In the data rows, the value 128 means zero.
Here are some points:
[114  98 104  99 107  96 124 105  98  98  97 129 123  98 153 103  99  97  96 116  96  97  96 100 122 100  96  95  95  96  97 102 114 110 143 133 110 105 137 156 119 148 203 229 237 138 167 149]
[113 148  97 112 116  96 151 157 174 172 138 157 122 145  97  97 107  97  96  98  96  96  96  95  96  97  96  95  95  96 123 114 105 112 144 139 232 236 170 203 121 123  98 154 103  98 100 117]
[184 135 138 156 100 113  97  97 119 116 133 100  96  98 117 148 156 186 157 154 201 255 196 184 121 142 117 128 124  96 165 170 115 103  97  97 154  97  97  97 142 102 110  98  97 111 160 141]
[140 114 120 156 138  96  97 130 128  98  97  98  96  98 161  98 140  97  96 137 106 161 206 164 138 162 198 186 180  97 140 141 103  97  97  97  97 131  97  97 117  98 133  98  97 119 127 136]
[182 216 189 191 159 110  97  97 117 151 131  98  96  98  97 162 214 206 159 187 195 233 228 172  96 140 128 172 109  96 144 193  98  97  97  97 182  97  97  97 203 190 121  98  97 165 175 206]
[ 99 105 107  99  97  96 111  97 115 100  97 110  96 134 119 100 123  97 154 122 102 181 152 212 176 185 164 167 157 137 136 101 111 127  97  97 129  97  99 126  98 143 117 153 121 101  99 111]
[174 220 179 154 162 134 131  97 101 115 111  98  96 127  97  97 112 104  96 103 107  96  96  95  99 108  96 108  95  96 118 101 128  97  97 106  97  97 121 113 157 141 184 148 172 135 157 124]
[102 102  97  99 115  96 101  97  98 110 111 118 107 159 114 135 113 117 224 126 162 156 163 174 143 126 138 143 154 131  97 118 100 111 129 111 121  97 126 112  98 103 106 109  97  98  99 108]
[ 99 165  97 118  97  96 200  97 213  98 220 255  96 128  97 153 100 243  96 251  96  96 209 211  96  97  96 255 117  96 110  98  98  97 221 170  97 118 221 179  98  98 197  98 137  98 141  98]
[128 107  97 121  97 114 118 117 176 155 151 204 157 177 162 150 115 112 101 133 102  96  96  95  96  97 103 121 117  96  97 130 136 131 212 137 123  97 117 104 145 106  97 125 128 108 103 108]
[ 99 127 122 118 184 255 171 217 164 117  97 130  96  98  97 121 106  97  96  98  96  96  96  95  96  97  96  95  95  96  97  99  98 135  97 119 132 151 120 194 150 239 166 164 134 130 111 121]
[139  98 155  99 199 131  97 136  98 189  97  98 146  98 153  97  99  97 110  98 153 141  96  99 184 212 255 128 251 168 208 175 216 143  97  97 136  97  97  98 154  98  97 121  97 197 112 160]
[ 99  98  97  99  97 130 233 215 166 160 148 169 238 235 125  97  99  97 120  98  96  96  96 104 154 100  97  95  95 191  97  98 144 158 139 209  97 110 179 194  98  98  97 188 195 126  99  98]
[187 150 173 193 150 105  97  97 149 118 135  98  96  98  97 135 197 165  96 144 186 157 179  95  96 125  96 180 194  96 255 250 158 102 158  97 185 121  97  97 164 153 114  98  97 135 169 188]
[110  98  97  99  97  96 134 152 109 112  99  98 113  98 106  97 109 100 116 127 130 170 174 176 188 169 172 174 139 138 143 103 118 100  97 111  97  97  97 118 100  98  97  98  97 104 124 124]
[255 255 196 174  97  96 112  97 180  98 174 176  96  98 127 161 147 159  96 210  96  96 135  95  96  97  96 103  95  96  97 126  98  97 112  97  97  97 114 100 104 131 170  98 170  98 255 152]
[105 119  97 127 131  96 124 120 100 136 100 123 111  98 169  97  99 116  99  99  96 127 121 164 137 154 173 166 190 202 194 118 133 117  97 119  97  97 122 141 127  98  97  98  97 122 126  98]
[122 147 108 168 211 244 151 213 154  98 117  98 122  98  97 112 113 117  96 107 107 100  96  95  96  97  96  95  95  96  98 132  98  97  97  97  97  97  97 102 174 164 239 196 241 156 166 133]
[112  99  97 104  97 109 102 124 124  99 102 140 130  98 152 117 121 129  99 142 199 182 178 200 177 152 152 116 132 109  97 118  98 128  97 125  97  97 107  97  98 104 134 109  97 101  99 113]
[ 99 142 119 118 175 193 153 215 178 171 157 128 141 122  97 117 105 123 115 108  96 108  96  95 109  97 116  95  95 116 141 125 132 166 159 124 121 181 125 126 101 107 122 116  97 113 125 109]
[177 143 211 206 181 236  97 118 171 166 152  98 112  98 129 227 222 208 198 184 225 192 129 105  96  97  96 135  95  96 155 192  98  97  97  97 185 174  97  97 198 110 109  98  97 106 179 146]
[115 161 117 127 146 148 154 204  98 106 118 109 113 119  97  97 109  97 141  98  96  96  96  95  96  97  96  95 117 102  97  98 121 139 116 141 133 173 138 140  98  98 128  98 117 104 112 101]
[255 193 255 255 178 123  97  97 183 135 151  98  96  98 111 234 255 197 193 212 237 255 247 104  96  97  96 123 151  96 255 255  98  97  97  97 255  97  97  97 255 145 178  98  97 186 209 231]
[103 108 142 118  97 145 114 125 137 126  97 144  96 122 129  97  99  97  96 114 105  96  96  95  96  97  96  95  95 119 101 116 162 129 132 124 164 153 139 155 144 126 131 121 188 109 109 122]
[ 99  98  97  99  97 112 105 125 105  99  97 111 118 101  97 100 102  97 171 103 138 179 201 231 179 160 147 114 118 161 122 114  98 113  97 108 104  97 103 133  98  98  97 112  97 110  99  98]
[102 124  97 106  97  96 179  97 184  98 188 217  96 153  97 136 105 158  96 197  96  96 147 220 130 108 123 255 184 155 129  98  98  97 121 142  97 104 171 145  98 122 142 124 156  98 146  98]
[ 99  98 114 115 118  97 126 109  98 103  97  98 107 123 129 106 136 196 190 162 172 196 180 188 151 149 136 114 114 126 120 111  98  97  97 111  97  97 105 124  98 127 111  98  97 111  99 116]
[ 99  98  97  99 108 100 130  97 118 111 133 132  99 142 243 165 160 190 156 101 117  97  96  95 107 117  99 108 116 162 146 131 157 135 119 103 117 180  97 135 124 135  97  98 106  99 131 118]
[114 118 110 161 119 193 134 116 118 150  99 128 100 134  97 117 121  97  96 103  96  96  96  95 109  97  96  95  98  96  97  98  98 109  97 118 113  97 100  97 120 106 109 131 145 156 117 112]
[138  98 122 120 143 133 125 110 101  98 107 125  96  98  97 109  99  97  96 110  96  96  96  95  98  97 104 111  95  96  97  98  98  97  97 105 137 146 115 130 111 154 154 137  97 117  99  98]
[168 135 141 106 112 137 137  97 138 105  97 123 115  98 120  97 114  97  96 110  96  96  96  95  96  97  96  95 123  99  97 115 116 118  97 103 132 143 122 152 140 173 192 202 179 150 179 157]
[127 142 137 120 124 131 120 161 150 160 135 131 165 152 137 128 115  97 102  98 117  96  96  95  96 101  96 111 130 157 140 143 141 172 196 152 180 179 153 171 150 114 135 156  97 129 114 107]
[ 99  98  97  99  97 116 202  97  98  98  97 162 152 228 161 124  99 141 235 120 107 116 110 152 222 161 148 103  95 221  97  98 119 200  99 214  97 106 198 209  98 116  97 181 124  98  99  98]
[152  98  97 121 136 122 156 223 197 185 190 137 169 119 148 117 103  97  96  98  96  96  96  95  96  97  96 104  95 129 117 151 151 181 176 143 115 157 113  97  98 133  97 149 137  98 119  98]
[110 112 127 121  97 116 107 131  98 124 108 110 125 143 148 127 150 229 173 142 175 147 138 139 128 150 133 142 132  97 106 115 133 120  97  97  97 100  97 129  98 142 102 165 113 103  99 111]
[180 105 128 152 139 124 123 143 142 144 129 109 108  98  97  97 122 100  96  98  96  96 136  95  96  97  96  95  95  96  97 145  98  99 118 131 216 255 162 197 166 207 142 101  97 114  99 139]
[116  98  97  99  97 132  97  97  98 105 103  98 108 150  98 115 121 127 165 117 124 149 142  95 108 113 121 137 158 164 174 134 191 137 165 128 121 193 113  97 107  98 128 112 116 109  99 113]
[146 124 166 146 138 158 124 149  98 127 130 115 123 103  97 107  99  97 101 100 125  96 110  95  96  97  96  95  95  96 105 120 101 118 141 124 177 115 107 105  98  98 114 120  97 116 105  98]
[172 199 134 111  97  96 128  97 100 111  97 103 103 112 100  97 110 112  96 119  96  99  96  95  96  97  96  95  95  96  97 104 128  99  97 124  97  97 115 124  98  98 100 126 118 177 188 191]
[194 193 168 225  97  96  97  97 255  98 255 213  96  98  97 241 230 255  96 255 105  96 153 131  96  97  96 200 108  96 147 143  98  97 178  97 163 172 130 104 188 255 255  98 242  98 255 110]
[ 99  98 103 107 120 117 109  99 106  98 107 142 128 109 110 104 101  97 113 103 114 109 128 147 148 152 187 179 189 194 166 131 126 121  97 122 121 118 124 119 110  98 123  98 107  98 107 111]
[ 99 104  97  99 120  96 118  97 120 119  97  98  96 151 110  97  99 102  97  98 105  96 111 151 153 162 182 212 205 216 162 117 162  97 162 128 120 143 101 119  98 102  97 110  98  99 104  99]
[223 126 250 187 255 181  97 134  98 231  97  98 123  98 134  97 188  97 109  98 170 205 112  95  96 144 128  95  95  96 143 252 155  97  97  97 224 107  97  97 214  98 128  98  97 255 177 255]
[118 129 112  99 113  96 102  97 114  98 117 110 150 106 141  97 135 152 182 132 174 183 140 138 157 130 139 151 137 145 126 120 102 123 109 118 100  97 123  97 102  98  97 144  97 110  99 126]
[ 99 187 200 186 150 202 122  97  98  98 104 108 110  98 103  97  99  97  96  98  96  96  96  95  96  97  96  95  95  96 103  98 134 111 134 145 125 114 120 148 201 255 195 198 146 127 123 107]
[141 109 131 114 117 109  97  97 107 113  97  98  96  98  97 147 135 108  96  98 143 114 124 148 135 165 174 217 167 145 137 150 102 125  97  97  97  97 110  97 124  98  97  99  97 114 119  98]
[146 117 152 113 123 106 114  97 111 102 110 121 123 119  97  97  99  97  96  98  96  96  96  95  96  97  96  95  95 102  97 108 107  97  99 119  97 134 118 141  98 109 121 124 136 143 105 118]
[113 124 131 116 122 113 124 171 149 115  97 142 116 126 151 118 108 117  96 122  96  96  96  95  96 115  96  95  95 136 121 129 147 178 158 150 165 204 160 182 180 155 132 112 143 116 114 105]
[124  98  97 105  97 124 128 100 106 108 134 134  96 147 199 171 151 178 152 128 196 157 137 150 113 135 102 121 130 150  97  98  98 114  97 113 120  97  98 104 110 130  97  98  97 140 101 117]
[127  98 101  99 187 140  97  99  98 200  97  98 105  98 128  97  99  97 129  98 126 171  96 141 188 243 235 156 246 167 170 139 183 137  97  97 177  97  97  97 158  98  97 118  97 214  99 187]
[108  98 172 106 204 141  97 102  98 230  97  98 181 104 157  97 115  97 140  98 175 194 119 136 219 255 255 119 218 172  97 164 200 150  97  97 154  97  97  97 155  98  97 113  97 237  99 216]
[ 99  98  97  99  97 118 197 105  98  98  97 117 104 199 162  97  99 112 130 143 138 160 154 204 186 152 128 116 112 147  97  98 148 159  97 151  97 162 185 190  98 138  97 192 180  98  99  98]
[ 99  98  97 117 103  96 124  97 165 178 142 129 246 191 205 136 151 140 134 102  96  96  96  95  96  97 105  98  99 117  97 125 135 120 181 132 131 122 111  97 127  98  97  98 118 119  99 100]
[108 132 130 164 158 169 156 168 142 130  97  98 138 124  97  97 110  97  96 101 124  96 122 152 146 116 165 190 171 184 142 112 118 127 106  97  97 183 101 126 112  98 123  98 106 124 103 117]
[ 99 107  97 112 106  96  97 106 108  98 132 115 116  98 105  97  99 111  96  98 112 121  97 141 127 163 179 167 210 134 163 146 123 129 162 134 119 117 149 101 105  98  97 135 124 191 194 173]
[126 136 141 146 174 199 155 172 132 166 159 140 167  98  97  97  99  97  96 115  96  96  96  95  96 100  96  95  95  96  97 107 117 140 196 114 136  97 148 136 119  98  97 131 105  98 122 103]
Then 10 other points, each followed by its number:
[140 160 100 138  97  96 167  97 255  98 255 239  96  98 102 247 192 255 157 255 135 127 255 187  96  97  96 217  95  96 107  98  98  97 186 110  97  97 174 125  98 163 185  98 117  98 227  98] 0
[118 105  97  99 128 145  97  97  98 137  97  98 123  98 110  97 108  97 170 108 202 177 187 191 183 163 173 127 144 150 128 137 160 114  97 128 144  97  97  97  98 151  97 129  97 136  99 142] 1
[100 100  97 112 109 109 127  97 102  98 102 102  96 122 102  97 102 104  97 108 128 148 137 211 210 174 182 183 162 138 128  98 131  98 104 110 105 103  97  97  98  98 113  98  97 118  99  98] 2
[132 107 114 100 120 147 126 193 139 160 119 117 133 121 135 112 111 113 129  98  96  96  96  95  96  97  96 100  95 113 123 120 152 142 170 133  97 139 105 106 117 101 103 144 137  98  99 101] 3
[109  98  97 105 103  96  97 100  98 109  97 113  96  98  97 108 114 103 100  98  96  96  96  95  96  98  96  95  95 102 104 103 131 118  97 134 150 131 144 157 175 255 252 255 255 216 197 173] 4
[ 99  98  97  99  97 134 108  97  98 108  97 117 107  98  97  97 101  97  96 109  96 102 128 102 102 123 116  95 124  96 101 121  98 116  97  97 136 151 138 152 137 181 232 211 178 144 177 130] 5
[ 99  98  97  99 149 131  97 160  98 160  97  98 176 157 144 124 118  97 245  98 182 137 150 153 186 191 195  95 101 126  97  98 144 126 117 135 107  97 116 108 112  98  97 119 139 170  99 123] 6
[131  98 111 143 157 220 126 250 155 240 163  98 186 139 140 111  99  97 128  98  96 115  96  95 102 123 117  95 106  97  97 132 153 157 155 118 165 194 124 174 158 128 125 129  97 145  99 169] 7
[ 99  98  97 102 109 139 132 140 112 107 165 186 255 207 255 239 161 149 160 124 106  96  96  95  96  97 109  95  99  99 100  98 122 116  97 105 106 108 107 110 134  98  97  98  97 125 102 107] 8
[121  98 114 131 163 143 147 202 180 157 150 103 108 106  97  97 108 102  96 122  96  96  96  95  96  97  96  95  95 125 166 130 193 180 230 161 130 190 123 108 101  98  97 147 117 112 108 110] 9
Which of these numbered points is nearest to each point below, looking only along the 5 directions in which the first points spread most? Its number follows each.
[149 114 116 108 144 133 169 232 166 171 208 141 126  98 118  97 100  97  96  98  96  96  96  95  96  97  96  95  95 121  97 116 118 158 163 170 159 205 157 140 134 147 141  98 135 124  99  98] > 9
[117 148 116  99 130  96  97  97  98 104 118 102  96  98  97  97 125  98  96 107  98  96  96  95  96  97  96  95  95  96  97 137 124 130 140  99 170 135 161 183 255 255 255 255 224 173 191 143] > 4
[100  98  97 125 130 144 174 205 154 166 147  98  98 104 112  97 109  97  99  98  96  96  96  95  96 105  96  95 135 115 177 164 200 214 215 143 116 182 112  97  98  98  97 102  97 123  99 123] > 9
[113  98  97 116 112  96 107 113 122  98 137 134  96 128 122  97  99  97  96  98  96 134 116 185 187 168 202 249 214 120 176 107  98 133 108  97 107  97 112 103 109 104  97 130 110 103  99 127] > 2
[138 160 151 176 201 237 165 170 150 104 134  99  96 100  97 125 105  98  96  98  96  96 105 106  96  97  96  95  95  98 117 115 107 107 106 108 119 136 133 186 166 223 241 216 157 116 105 107] > 4
[ 99  98  97  99 122  96 122  97  98 177  97 102 186 201 252 125  99 100 211  98 119 127  96 118 200 178 213 100 139 173  97  98 197 182  97 132  97  97  97 122 124  98  97 103 110 170  99 117] > 6
[124 196 160 155 151 107  97  97 100 117 138  98  96  98  97 102 163 111 171 162 193 188 226 228 145 160 152 161 136  96 152 177 104  97  97  97 126 132  97  97 160 173 124  98  97 128 125 142] > 1
[145 211 217 189 178 139 138 167  98 109  97 123  96 113 126  97 113  97  96 103  96  96  96  95 114  97  96  95  95 124 107  98  98  97  97 114 147  97 118 102 126 152 168 186 234 185 138 139] > 4
[ 99  98  97  99 180 161 202 147  98 219  97  98 250 255 159  97  99  97 237  98 167 137  96 161 255 255 255  95 107 255  97  98 255 255  97 254  97  97 185 206  98  98  97 255 112 216  99 105] > 6
[145 220 155 198 194 220 130  97  98  99 105 108 106 105  97 119 102  97  96 108  96  96  96  95  96  99  96  95  95 115  97 112 103 108  99 115  97  97 105  98 118 125 141 177 201 215 228 175] > 4
[130  98 174 126 223 202  97 235  98 239  97  98 111  98 104  97 121  97  97  98 130 142  96  95  98 163 126  95  95  96  98 173 182 169  97 107 244 255  97 142 210 137  97  98  97 187  99 186] > 7
[ 99  98 103  99 131  96 119 105  98  98  97 100 112 148 107  97  99 103 182 119 137 169 178 198 162 157 159 106  95 140  97 108 130 147 150 159  97  97 169 127  98  98  99 107  97  98  99  98] > 6
[135 158 112 128 122  96 133  97  98  98 111 101 123 107  97  97  99  97 113  98  96  96 106  95  96  97 101  95  95 118  97  98  98 103  97 111  97  97 109 119 100 145 119 169 185 152 148 148] > 5
[ 99  98 125  99  97 137 143 114  98  98 111  98  96 129  97  97 113  97 101  98  98 111 142 182 215 182 198 185 173 137  97  98 123 124  97 152  97  97 126 149  98  98  97 121 119  98  99  98] > 2
[ 99  98 125 105 111 138 116  97  98 144 170 148 253 172 255 198 158 181 151 138  97  96 113 101  96  97  96  95  95  96  97  99 122  99 144 113 117  97 126  97 100  98 121 110  97 118  99  98] > 8
[120  98 163 163 160 199  97 207 132 200 113  98 206 104 151  97 132  97 133  98 143 137  96  95 112 157 109  95 103 155 105 147 191 185 143 100 176 179  97 122 156 113  97 173  97 206  99 196] > 7
[135  98 149 118 164 131 107 196  98 234  97 131 255 161 184  97 113  97 133  98 129 141  96  95 111 153 119  95 105 106 118 153 189 242 168 107 200 106  97  97 133  98  97  98  97 167  99 152] > 7
[111 104 129  99 111 137  97 105  98 138 136  98  96  98 121  97 139 145 210 124 180 213 193 119 141 163 150  95 172 161 140 125 142 104 110 112 113  97  97  97 106  98  97 117 102 121  99 161] > 1
[203 248 210 187 158 171  97  97 138  98  99 101 131  98 111 124 120  97  96 110  96  96 109  95  96  97  96  95  95  96  97 123  98  97 116  98  97  97  97  97 147 174 164 165 199 195 180 174] > 4
[140 161 136 127 123  96 133 102 143 140  97 146  96 111  97  97 131 106 123 106  96  96  96  95 104  98  96  95  95  96  97 103 107  97 104 108  97 110 108 117  99 113 134 124  97 132 147 150] > 5
[118 119  97 101  97  96 113 107 121  98 104 116 112 108  97 131 110 112  96 116  96  96 101 181 199 173 181 206 182 170 111 124 143 130  97  99  97  97  98 121  98  98 125 127 194  98 116 118] > 2
[ 99 108  97 150 106  96 164 196 222 151 201 207 159 131 109  98 131  97  96 126  96  96  96  95  96  97  96  95  95  98 117  98 142 131 246 182 158 202 164 135  98  98 129  98 176  98 130  98] > 9
[255 235 252 255  97  96  97  97 224  98 238 130  96  98  98 252 255 245  96 255 125 132 255 163  96  97  96 255 187  96 241 232  98  97 117  97 193 119  97  97 183 231 221  98  97  98 255 157] > 0
[145 186 153 135 132 176 142 143  98 102 112 124  96 114 126 110  99 107  96  98  96 109  99  95  96 102 106  95  95 109  97 101  98 105  97 152  97 130 129 104  98  98 157  98 138 121 161 123] > 5
[133 169 138 186 208 210 122 156 128 107  97 100  96  98  97  97 118 111  96  99  96  96  96  95  96  97  96  95  95 108  97 101 125 112 136 117 100  97 105 122 121 145 184 152 255 147 142 113] > 4
[134 109 140 108 133 180 145  97 118 115  97 127  96 103  97 122 105  97  96  98  96  96  96  95 109  97  96  95  95 121  97 126  98  97  97 104  97 109 123 118 151 127 102 126 161 122 124 146] > 5
[174 255  97 106  97  96 255  97 255  98 255 255  96 163  97 200  99 238  96 255  96  96 110 121  96  97  96 232  95  96  97  98  98  97 227 215  97  97 255 225  98 150 244 107 255  98 255  98] > 0
[130  98 126  99 128 119 108 108 137 119 128 100  96 108 117  97 108 117 104  98  99  98  96  95 119 102  96  95  95  96  97 122 115 148  97 118 119 149 103 111 144 158 131 162 198 175 203 149] > 5
[112 156  98  99 143 146 179 143  98  98  98 172 119 150  97  97  99  97  96  98  96  96  96  95 150  97  96  95  95 137  97  98 121 162 152 191  97 159 167 201  98 127  97 189 188  98  99  98] > 3
[ 99  98 164 101 232 163  97 184  98 226  97  98 167 138 200  98 139  97  96  98 154 134  96  95 132 175 140  95  95 118 132 150 204 162  97  97 171  97  97 108 183 198 122 113  97 252 125 217] > 7
[112 100 124 131 165 215  97 201 109 222 115 107 253 198 245 183 125  97 154  98 131 118  96  95 114 146 151 106 132 115 149 153 187 188  97 100 132  97  97  97 134  98  97 125  97 182  99 158] > 7
[150 159 131 138 118 186 153 151 135 132  97 109 165 106  97 119  99  97  96 101  98  96  96  95  98  97  96  95  95 106 111 104 141 125  97 111  98 139 120  97  98  98 137  98  97 129 101  99] > 3
[103  98 135  99  97  96 141 145 100  98 123 146 179 169 211 215 154 214 190 135 120 128 116 107  96 110 101 107 163 136 103 111 157 130  97 118 115 129 111 105  98  98  97  98 125  98 117 118] > 8
[114  98 149 110 191 216  97 201  98 220  97  98 126 108 180  97 117  97  96  98 176 167  96  95 179 198 187  95 118  96 112 146 217 168  97  97 182 171  97 100 248 156 145 124  98 255  99 221] > 7
[173 255 181 163 145 103 113  97 110 137  97  98  97  98  97  97 112 112  96  99  96  96  96  95  96 104  96  96  95  98 122  98 130  97 124 105 113  97 110 138 138 145 137 118 187 192 209 175] > 4
[147 137 156 159 146 144 130 111 117 111 104 123  96  98  99  97  99 105  96  98  96  96  96  95  99  97  96  95  95  96 114  98 104 116  97  98 108 125 114 132  99 102 120 187 123 133 120 121] > 5
[144 113 156 150 144 111  97 144 117 115 118  98  96  98 110 142 143 118 111 132 133 185 207 177 172 158 152 140 114  96 129 148 101  97 119  97 138 113  97  97 121  98 123  98 113 131 123 134] > 1
[130 127 106  99  97 109 118  97 108 124 126 115  96 113  97 167 115 210 234 136 187 114 120 108  96  97  96  95  95  96  98 117 157 127 172 150 137 253 177 121 127  98  97 155 101 107 143  98] > 8
[157 195 187 187 196 223 152 132 109 125  97  98 115 138 124  97 112 110  96  98  96  96  96  97  96  97  96  95 102  96  97 108 111 104 109 124 125 133 101 124 145 182 168 178  99  98 103 114] > 4
[136 157 154 142 140 164 116 190 147 124 106 104  96  98 116 125  99 115  96  98  96  96  96  95  96 104  96  95  98 106 105 116 106 125 152 165 123 144 125 124  98  98  97 115  97 109 101 114] > 3
[184 215 183 211 126 117  97 116 141 114  97 105  96  98 109 149 223 179 176 167 184 219 227 176 125 142 122 166 137  96 157 195  98  97  97  97 188  97  97  97 191 137 126  98  97 134 141 170] > 1
[ 99  98  97  99  97  96 158 160  98  98  97  98 154 202 164 141 107 101 220 137 139 136 103 205 176 148 140  95  95 180  97  98 144 142 115 154  97  97 157 158  98  98  97 121 123  98  99  98] > 6
[ 99 109 115  99 118  98 108 156 132 150 156 160 210 177 126  97 108 147  96  99  96  96  96  95  96  97  96  95 173 163 201 169 164 166 201 123  97 101 101 107 126  98  97 133 121 102 126 121] > 9
[ 99  98  97  99 109 110 123  97  98 107  97 100 111 146 101  97  99  97  96  98  96 119  96 170 195 190 228 156 225 204 100  98 130 140 135 145  97  97 155 140  98  98  97 184 138 120  99  98] > 2
[105  99 120  99 115 137  97  97 118 119  97  98  96 119 111 109 118  97  99  98 147 124 118 135 136 142 134  95  95 101 102 119 123 131 145 122 157 197 153 147 151 191  97 114  97 137 103 164] > 3
[204 219 190 180 145  96 132 118  98 103  97 116  96  98 106  97  99  97  99 131  96  96 125  95 102 107  96  95  95  96  97  98  98 106  98 122  97  97 118 111  98 142 163 181 173 170 179 135] > 4
[102  98  97 131  97  96 141  97 166  98 139 160 111 165  97 124 136 182 199 198 171 160 187 204 127  97  96 141  95  96  97  98  98  97 146 121  97 127 154 138  98 114 130 134 127  98 118  98] > 8
[158 171 133 171  97  96  97  97 207  98 198 200  96  98  97 224 198 217 159 255 189 203 254 153  96  97  96 103  95  96 143 131  98  97 147  97 111 107 135  97  98 126 183  98 178 117 255 128] > 0
[ 99 141  97 119  97  96 238  97 255  98 255 255  96 115  97 169  99 195  96 236  96  96 145 159  96  97  96 239 113 109  97  98  98  97 238 171  97  97 227 178  98 119 164  98 193  98 157  98] > 0
[ 99 113 120  99 102 106  97  97 100 119  97 112 110 114  97  97 116  97  96 100  96 119  99 110  99 121  96  95  95  96  97  98 117  99 159 130 118 211 162 172 187 180 212 197 161 129 146 130] > 5
[110 167 149 119 132 180 143 119  98  98 109 105  96 106 133 120  99  97  96 109  96  97  96  95  96  97  96  95  95  96  97 103  98 101 105 111 143 126 133 133 145 166 131 172  97  98  99  98] > 5
[ 99 119  97 129 133 129 102  97  98  98 111 111 108 100 110  97  99 105  96 114 126 124 136 153 178 168 186 199 192 179  97 105 125 106  97  97 123  97 110 131 105 131  97 113  97  98 107  98] > 2
[ 99  98  97  99 213 183 145 174  98 187  97  98 212 242 108  97  99  97 183  98  96  96  96  95 244 232 215  95 144 255  97  98 244 255  97 219  97  97 151 186  98  98  97 255 192 240  99 117] > 6
[232 255 255 255 215 183  97  97 142 120 140 110  96  98 109 143 223 140  96 137 104 150 140  95  96  97  96 105  95  96 158 200  98  97  97  97 200  97  97  97 231 201 189 106 199 226 255 230] > 4
[116  98 111 118 107 114 125  97 102  98 138 157  96 107  97 144  99  97  96 124  97  96 120 108 122  97  96  95  95  96  97  98  98 103  97 148 127 149 146 139 189 222 207 190 169 137 134 108] > 5
[123 100 118 134 141 189 128 179 119 170 101 103 132 113 157  97 115  97  96 105  96 109  96  96 113  97 106  95  95 140  97 129 156 167 176 154 143 107 112  97 106  98  97 148  97 137  99 120] > 3
[255 164 216 216 216 135  97 133 110 192  97  98 174  98 105 174 236 114 107 127 239 255 255 163 119 164 158 137 150  96 164 233  98  97  97  97 255 102  97  97 218 137 131  98  97 216 192 255] > 1
[ 99  98  97  99  97 121 191 208 172 180 158 189 240 174 124  97  99  97 100  98  96  96  96  95 111 111  96  95  95 155  97  98 189 220 189 198 110 159 184 209 102  98  97 139 153  98  99  98] > 9
[101  98 130 103 126 100  97 125  98 138  97 114 156 167 224 179 153 190 201 129 145 150 130 120 149 127 136 132 146 112 131 117 147 151  97 120  97 135 112  97  99  98 105 109  97 104 129 122] > 6
[ 99 103  97  99  97  96 106 118 117  98 100  98  96 100  97  97  99 103  96  99 104 118  96 167 141 148 185 199 214 172 186 154 142 103 131 128  98 109 103  97 105 114  97  98  97  98 113 106] > 2
[114 112 121  99 102 225 185 255 193 187 132 169 165 142  97 138 113  98  96 113  96  96  96  95  96 105  97  95  95 123  97 121 124 163 134 160 160 158 174  98 123  98  97  98 112 122  99 119] > 9
[ 99  98 137  99  99 107 109  97  98  98 134 107 114  98  97 112  99  97  96 115 104 130 147 166 151 163 185 198 191 191 212 121 110  97 134 119  98 133 113  97 108 105 106 101  97 110  99  98] > 2
[106 113 112  99 112 134 130 211 100  98 111  98  96 113  97 106 107 109  96  98 110  96  96 133 114 106 130  95 117 114  97 107 106 155 118 110 132 160 166 196 192 196 150 140 222 173 136 119] > 5
[145 160 214 169 175 143 114  97  98 118  97 117 110 112 109  97 100  97  96 118  96  96  96  95  96  97  96  95  95 100 101  98 111 110  97 109  97  97 105  97  98 125 144 191 225 181 209 146] > 4
[119  98 104 131  97 123 119  97 107 115 147 117 152 159 195 207 122 177 181 161 126 133 118 136 127 129 130 128 141 115 109 102  99 127 112 123 105 168 106 125 118  98 113  98 122  98  99 100] > 8
[117 113  97  99  97 109 117 135 129 125 135  98 187 174 177 194 158 187 114 160 154 133 122 119 109 111 124 125 109 101  97  98 110 114 133  97 113  97  97 102  98  98  97 107 108 103 100  98] > 8
[121  98 142 132 114 100  97 106 106 117 122 139 117 107 112 105 121 139 211 126 190 199 195 209 156 144 147 137 158 103  97 122  98  97  97 104  97 117 107 127 142  98  97  98 108  98 108 128] > 1
[122 146 139 123 139  96 153 142 103 110 142 137  96 136  97  97 107  97  96 104  96 117  96  95  96  97 105  95  95 107  97 116 138  97  97 118 140 129 137 144 140 138 164 165 156 136 126 152] > 5
[127 148 111 108 134 163 121 146 149 122 113 134 118 146  97  97  99  97  96 117 114  96  96  95  96  97  96  95  95 130  98  98  98 115 106 123 100  97 141 133 113 135 146 131 175 130 143 111] > 5
